In the rows, 100 means zero.
Each path is a new rotation, seen through one point. The rows after it are directions, each followed by how far the rotation turns it, in deg/step (0 if it stays put).
Each turn is a multiple of 5 degrees from 10 to 175, or 0.
Each row of a path follows its step; steps can be skipped.

step 0: 116 98 106 111 114 111 109 95 94 102 122 83 90 105 104 97 117 105 100 87 107 119 128 104 94 102 97 108 114 116 104 76 115
step 1: 111 101 100 97 118 79 112 115 111 86 100 105 97 109 90 86 112 97 83 87 94 99 122 106 94 98 109 100 109 74 122 103 116
step 2: 106 93 102 98 117 98 97 107 94 89 109 96 122 116 87 98 81 123 96 108 119 99 108 108 113 87 107 88 99 72 90 82 98
step 3: 104 91 110 106 101 103 109 97 92 84 111 113 114 87 85 85 111 96 98 100 120 99 105 66 93 89 117 91 88 97 99 99 74
step 4: 87 103 108 116 88 90 97 113 101 83 97 110 105 99 83 94 99 102 114 125 82 89 100 102 83 95 128 96 95 120 95 83 102
step 5: 92 127 103 111 69 97 110 98 116 87 113 114 112 87 103 94 92 103 95 105 107 105 107 104 110 105 100 117 121 110 79 96 99
step 6: 111 109 117 85 107 85 93 96 82 84 105 100 100 78 111 105 103 81 107 91 95 107 89 99 106 120 111 124 108 103 90 81 113
step 7: 103 103 94 87 122 110 99 107 110 106 95 109 98 81 106 77 103 90 96 120 105 97 117 110 103 121 81 106 95 102 105 74 115
step 8: 93 78 106 94 102 84 97 91 106 123 107 115 105 100 80 95 87 88 72 83 106 86 102 112 104 104 95 114 94 90 107 81 100
step 9: 80 96 90 120 121 107 104 92 96 114 105 84 93 98 92 101 102 104 101 86 93 102 106 91 99 100 108 101 102 82 89 64 77
step 10: 95 91 88 110 93 98 119 91 101 87 118 91 103 104 96 89 122 107 101 81 92 86 120 87 100 83 100 94 99 116 119 81 113
step 11: 107 104 101 100 106 73 114 117 113 78 97 88 106 111 86 85 114 124 93 90 86 100 95 113 92 89 101 105 109 95 78 98 103
105 108 107 100 98 98 94 98 106 93 104 106 107 99 99 103 95 98 104 112 103 106 99 95 96 98 107 96 100 99 103 103 98 -> 35
101 94 100 94 103 98 95 108 103 107 101 103 104 98 97 99 104 103 99 100 108 101 96 97 87 100 94 97 98 109 93 99 99 -> 85
103 103 106 92 95 103 108 101 102 104 91 93 106 94 103 100 101 105 99 100 101 102 98 105 98 99 106 104 107 106 107 97 95 -> 55
109 102 97 97 92 102 99 107 101 94 101 96 97 112 107 96 99 96 99 99 101 105 99 100 94 108 98 110 98 99 100 97 100 -> 60
104 96 109 103 101 89 101 94 100 99 96 102 98 98 103 102 108 98 89 97 95 100 96 97 95 100 104 106 96 96 97 106 98 -> 145
98 97 88 108 96 100 98 102 103 102 104 97 98 94 98 103 101 101 101 104 102 100 95 100 99 90 106 111 92 101 104 99 96 -> 65

step 0: 89 82 116 114 84 105 107 85 104 101 83 85 107 80 76 113 96 128 122 96 97 100 96 109 87 110 88 117 107 105 94 102 95
step 1: 124 109 118 94 82 106 111 108 113 92 92 120 82 95 95 90 97 102 102 92 102 124 92 113 78 94 113 115 100 129 96 106 96
step 2: 101 96 107 78 91 104 78 96 88 81 112 104 99 87 108 104 107 133 117 119 95 95 90 104 85 120 106 111 96 97 84 107 81
step 3: 99 98 107 101 78 125 108 86 94 85 117 118 91 104 114 101 96 80 98 110 108 97 90 112 76 83 115 84 113 102 78 93 101
step 4: 90 118 113 102 107 114 85 90 94 82 96 92 95 97 112 121 117 106 116 118 113 101 105 91 75 102 91 108 84 79 101 95 124
step 5: 103 104 87 98 86 127 94 78 104 131 85 102 97 100 83 105 109 83 118 102 96 90 109 102 74 91 109 100 117 107 98 95 113
step 6: 84 103 130 103 104 105 90 85 104 101 74 111 89 114 96 85 112 112 101 98 87 100 114 120 92 106 92 125 85 96 96 113 115
step 7: 105 97 88 107 94 102 96 106 93 93 87 96 71 96 60 88 91 106 120 107 99 84 97 116 94 101 120 107 108 112 75 101 100
step 8: 101 91 118 105 114 115 98 110 85 96 106 107 95 94 97 90 94 104 88 102 101 119 102 124 70 107 78 113 86 104 73 92 85
step 9: 109 102 82 98 107 88 110 73 112 86 107 102 88 80 96 123 98 98 109 106 118 96 90 106 78 101 113 113 97 97 70 109 90
step 10: 108 111 121 112 100 104 87 106 107 100 115 110 102 86 120 118 110 81 105 118 72 103 111 105 73 98 92 111 118 106 87 99 100
step 11: 91 119 122 85 89 107 115 67 110 90 105 103 99 77 79 100 103 103 106 113 99 73 110 87 90 91 104 109 101 87 99 100 102
98 104 99 96 105 99 103 100 104 96 89 103 100 99 96 106 102 104 101 101 97 92 92 94 99 109 99 90 94 98 97 103 97 -> 155
105 103 96 98 102 96 87 109 98 106 102 94 99 96 99 106 101 104 111 102 95 101 95 103 104 97 104 98 102 97 97 99 104 -> 140
104 94 101 106 96 101 104 98 103 107 102 103 89 96 101 97 99 102 105 107 98 106 100 102 108 108 100 97 89 102 100 96 98 -> 55
106 107 95 99 101 104 97 109 98 97 102 99 97 98 94 93 103 98 101 106 99 100 105 88 94 102 96 104 100 105 107 94 96 -> 120
111 100 95 93 99 103 107 97 104 100 99 102 94 101 95 97 96 90 101 97 100 98 95 99 102 91 107 94 104 104 97 99 103 -> 170
102 99 100 99 101 103 108 106 96 105 98 95 104 96 94 109 94 103 99 97 111 107 102 100 92 100 98 97 95 99 101 96 107 -> 90

step 0: 83 94 114 116 97 92 90 116 108 82 96 90 74 92 93 97 87 97 76 76 99 121 125 121 101 96 77 94 97 90 121 113 107
step 1: 98 92 107 107 80 83 85 65 98 80 113 112 85 95 102 111 105 89 87 102 105 80 134 104 92 111 76 100 103 115 112 88 95
step 2: 92 81 102 99 119 108 83 73 115 93 102 126 96 80 113 87 102 85 86 95 119 100 76 103 95 119 90 126 105 113 110 112 97
step 3: 77 83 112 103 98 117 90 105 93 109 101 116 86 108 123 97 94 109 94 90 85 109 101 99 93 115 80 102 63 96 111 132 84
step 4: 78 81 116 85 86 104 94 89 85 96 121 98 81 107 82 101 90 73 92 86 85 106 115 89 103 113 107 107 70 112 98 82 112
step 5: 100 95 84 98 104 127 93 94 98 75 118 109 109 111 93 106 94 84 89 110 103 128 89 105 76 120 80 113 99 112 110 69 97
step 6: 93 98 91 103 84 118 64 92 107 89 106 101 92 123 99 103 93 120 94 98 112 116 78 99 113 109 98 102 90 107 82 107 61
step 7: 85 112 126 87 85 95 98 113 114 88 111 112 96 98 98 108 88 92 71 78 118 122 95 104 111 85 117 92 70 93 105 94 86
step 8: 110 106 88 91 88 106 92 88 100 83 87 93 118 90 95 117 112 83 69 98 99 122 130 100 108 89 78 95 80 119 118 92 95
step 9: 103 92 103 86 109 90 89 73 107 71 87 90 78 78 94 93 113 110 97 102 97 119 89 105 119 109 84 110 108 110 110 89 68
step 10: 97 98 118 86 95 116 112 104 129 85 106 112 86 90 105 115 96 121 97 90 112 80 95 91 105 114 91 102 87 102 137 114 76
step 11: 93 92 103 68 98 103 86 88 117 113 81 105 89 115 85 104 93 88 76 108 96 101 122 97 107 114 110 109 82 107 130 122 113
105 96 101 106 103 112 107 105 107 96 101 95 110 98 101 99 92 102 96 97 100 100 102 106 95 98 97 101 99 104 103 104 104 -> 140
95 100 107 96 91 104 103 112 101 101 101 97 96 103 100 89 105 98 95 100 104 100 103 92 99 99 101 95 102 99 100 109 99 -> 100
102 98 99 94 99 102 94 97 97 97 98 99 106 97 99 95 109 104 98 110 101 104 89 104 99 99 91 102 101 100 97 104 109 -> 110
99 104 107 97 107 95 106 106 99 97 101 107 97 99 105 97 98 99 100 104 101 111 98 107 92 101 99 100 102 91 106 95 99 -> 155
103 98 101 87 99 92 100 101 92 98 99 99 107 106 97 103 92 95 94 97 104 90 100 99 92 97 97 101 101 100 102 100 99 -> 110

step 0: 113 109 103 95 108 79 98 101 108 100 128 107 90 127 87 87 124 104 92 80 95 105 69 91 88 91 109 93 115 91 97 112 104
step 1: 97 96 117 95 105 95 86 100 116 106 107 104 94 118 98 73 92 94 123 108 91 112 102 96 83 74 92 92 99 72 81 109 126
step 2: 88 88 105 93 92 90 103 124 98 130 125 121 110 106 86 90 116 96 113 87 96 111 82 81 117 99 94 96 96 86 92 116 105
step 3: 92 89 81 85 91 98 82 110 102 106 98 118 76 103 103 103 124 103 112 99 84 109 91 104 94 76 81 114 96 78 92 93 127
step 4: 87 110 80 92 96 115 83 106 92 116 105 122 81 108 64 91 100 96 105 103 89 104 91 88 110 94 92 72 82 87 95 103 90
step 5: 83 96 64 104 115 122 99 111 119 99 125 112 93 102 100 100 104 117 92 88 82 113 85 104 99 83 104 88 110 92 96 93 119
step 6: 120 120 89 114 106 113 81 115 101 100 108 98 95 94 91 99 106 120 98 118 88 106 99 81 105 80 91 79 102 70 97 124 101
step 7: 100 119 99 102 112 120 104 101 111 94 113 118 118 112 80 124 100 104 115 92 93 103 81 90 109 103 98 93 107 86 96 111 139
step 8: 92 111 94 111 115 92 77 104 98 94 104 103 102 123 101 110 131 95 96 107 106 90 84 100 107 80 115 103 103 67 87 124 106
step 9: 81 117 100 114 94 95 111 96 96 99 109 118 101 120 87 97 99 89 126 104 75 98 90 112 78 99 97 89 97 74 107 126 114
step 10: 71 87 85 106 109 95 105 119 95 99 116 81 103 125 97 97 104 106 124 111 95 111 75 98 117 85 99 109 85 87 89 116 103
step 11: 89 96 88 101 98 101 108 109 92 100 108 113 84 104 105 109 126 122 135 107 90 104 97 78 78 101 94 96 92 70 116 102 97
92 101 98 99 100 101 102 98 109 97 95 101 100 98 100 105 99 98 105 91 97 106 107 98 89 102 98 102 108 102 108 100 108 -> 170
94 98 101 100 100 101 98 103 99 98 106 96 102 101 109 92 88 101 96 97 88 103 101 103 96 100 106 94 101 99 97 106 95 -> 85
104 102 103 95 95 103 112 100 99 102 109 103 103 97 95 104 104 101 99 95 93 99 91 109 96 105 101 98 100 106 101 100 102 -> 155
105 100 88 101 98 107 94 100 101 97 103 102 97 94 97 108 95 110 100 98 101 97 106 100 102 100 99 94 106 106 95 98 95 -> 45
106 103 103 102 114 95 102 95 98 96 104 97 104 93 92 104 94 98 94 94 101 95 101 100 99 94 102 102 103 93 101 103 103 -> 45

step 0: 105 78 118 99 109 98 90 87 91 87 80 117 116 104 92 86 81 89 93 80 102 99 97 101 111 110 115 114 115 93 102 115 98
step 1: 99 79 86 100 96 107 114 118 67 103 102 107 98 97 101 94 85 110 103 96 112 93 97 105 123 90 98 105 105 115 99 118 78
step 2: 105 80 94 89 99 111 114 119 106 97 95 86 122 123 104 94 102 82 109 109 94 116 98 81 120 100 111 97 111 104 118 107 97
step 3: 102 93 95 104 81 97 108 102 89 103 88 103 104 99 101 96 89 98 104 124 100 137 109 90 94 114 97 122 75 99 102 112 85
step 4: 94 86 104 75 122 109 97 87 98 93 85 100 99 113 99 102 103 95 77 89 107 113 118 107 94 109 110 113 91 95 120 115 83
step 5: 88 83 86 111 106 96 105 95 79 99 91 100 87 96 93 71 91 99 96 91 107 99 106 95 110 92 84 105 89 108 129 84 84
step 6: 108 84 104 87 105 94 101 110 84 100 85 111 102 108 97 99 98 62 87 106 85 93 91 91 112 119 97 101 113 116 116 93 104
step 7: 101 83 79 107 92 79 104 92 71 98 97 103 113 110 113 91 105 91 103 103 99 107 96 105 113 105 102 130 88 110 83 113 107
step 8: 108 99 83 79 112 91 113 89 107 96 86 100 114 104 105 105 92 107 92 94 111 114 121 90 128 111 108 107 122 112 103 114 91
step 9: 108 87 113 113 102 103 121 111 96 92 94 106 123 94 86 73 93 102 108 94 109 108 120 94 105 98 93 124 97 102 103 92 76
step 10: 96 80 119 86 90 106 107 124 84 97 75 108 88 112 98 96 97 91 100 97 102 113 106 114 108 118 96 95 116 91 111 115 90
step 11: 100 94 83 108 88 111 94 98 65 97 95 80 108 126 86 93 88 88 97 99 98 108 104 102 111 86 105 109 87 96 112 113 94
104 94 99 101 98 99 100 102 103 98 96 100 97 105 115 99 107 106 103 98 106 102 99 108 106 97 103 99 98 95 106 93 104 -> 130
102 100 105 100 110 99 101 96 104 98 100 103 93 106 99 95 95 112 101 100 103 92 98 97 101 98 106 103 99 106 99 99 90 -> 90
104 107 97 93 94 98 99 104 98 101 96 108 88 94 102 109 96 100 100 103 106 101 104 99 106 102 96 93 99 105 100 101 95 -> 160
101 98 102 105 96 102 111 95 93 109 101 96 101 97 95 103 98 106 103 102 106 98 98 103 103 102 96 101 87 102 99 96 104 -> 175
99 99 110 98 97 102 102 94 99 90 98 104 96 97 91 97 105 106 93 95 99 105 105 104 98 100 92 99 100 93 105 96 98 -> 70
97 96 99 94 92 102 107 99 103 95 109 108 107 93 100 100 104 105 101 103 101 101 95 96 109 99 106 104 106 102 95 101 100 -> 55

step 0: 106 97 111 102 122 105 106 102 101 78 111 77 105 97 90 119 72 126 106 97 109 104 97 103 97 127 82 117 114 99 129 97 112
step 1: 120 119 98 94 102 100 79 144 97 86 105 112 112 101 111 96 81 113 92 102 94 124 108 84 85 98 119 89 95 93 109 102 122
step 2: 122 99 98 85 92 94 82 90 100 108 101 100 102 108 97 122 94 126 126 83 77 109 125 115 82 98 95 104 114 117 86 121 110
step 3: 93 76 100 78 70 130 97 104 98 90 109 83 117 99 80 105 72 113 98 94 98 123 94 106 112 108 100 111 84 107 115 102 108
step 4: 91 87 115 106 96 82 89 149 106 94 107 94 113 101 103 105 105 90 98 104 102 118 106 112 83 113 116 124 109 119 96 117 113
step 5: 103 124 91 97 85 83 114 97 97 71 109 76 99 105 86 119 102 118 114 74 102 103 117 100 103 113 125 91 118 117 107 108 107
step 6: 119 86 108 82 119 119 99 94 101 77 125 113 105 97 95 116 86 119 89 120 103 122 101 93 90 130 108 102 105 116 119 98 99
step 7: 111 99 92 88 107 94 90 134 85 89 90 119 98 116 122 100 85 118 111 92 115 115 108 99 110 103 107 104 89 110 89 130 127
step 8: 108 106 113 87 69 93 101 90 112 93 116 99 103 109 88 91 92 107 108 80 72 120 114 89 100 110 75 98 114 125 93 121 113
step 9: 99 71 104 83 113 122 95 124 96 98 124 66 111 111 101 111 82 101 88 79 99 115 101 98 115 106 102 109 110 109 109 104 87
step 10: 102 114 118 123 89 98 94 123 100 75 101 90 112 115 128 100 103 105 103 100 97 131 107 115 88 115 127 101 89 107 94 121 92
step 11: 118 106 83 88 102 90 125 91 101 95 87 90 114 118 94 124 95 102 106 91 89 112 110 115 94 134 97 85 125 116 118 112 113
98 105 98 100 98 88 95 105 95 101 98 105 104 104 93 98 102 93 96 98 92 100 102 98 104 104 99 93 109 97 101 99 107 -> 110
101 101 96 100 98 94 98 95 104 99 97 101 92 96 96 97 99 98 98 92 110 110 103 108 94 96 95 96 104 98 103 106 95 -> 125
99 102 98 104 92 94 106 102 106 105 106 102 92 105 105 106 103 104 110 99 98 101 103 104 100 103 98 94 99 99 92 94 103 -> 125
98 100 88 93 101 104 108 107 100 102 94 94 100 102 100 100 97 100 101 94 104 98 99 98 107 93 106 91 97 99 104 99 103 -> 170
106 102 101 106 104 103 96 101 103 105 97 91 103 106 110 92 95 104 103 97 94 104 97 98 100 101 92 96 104 93 103 100 97 -> 40
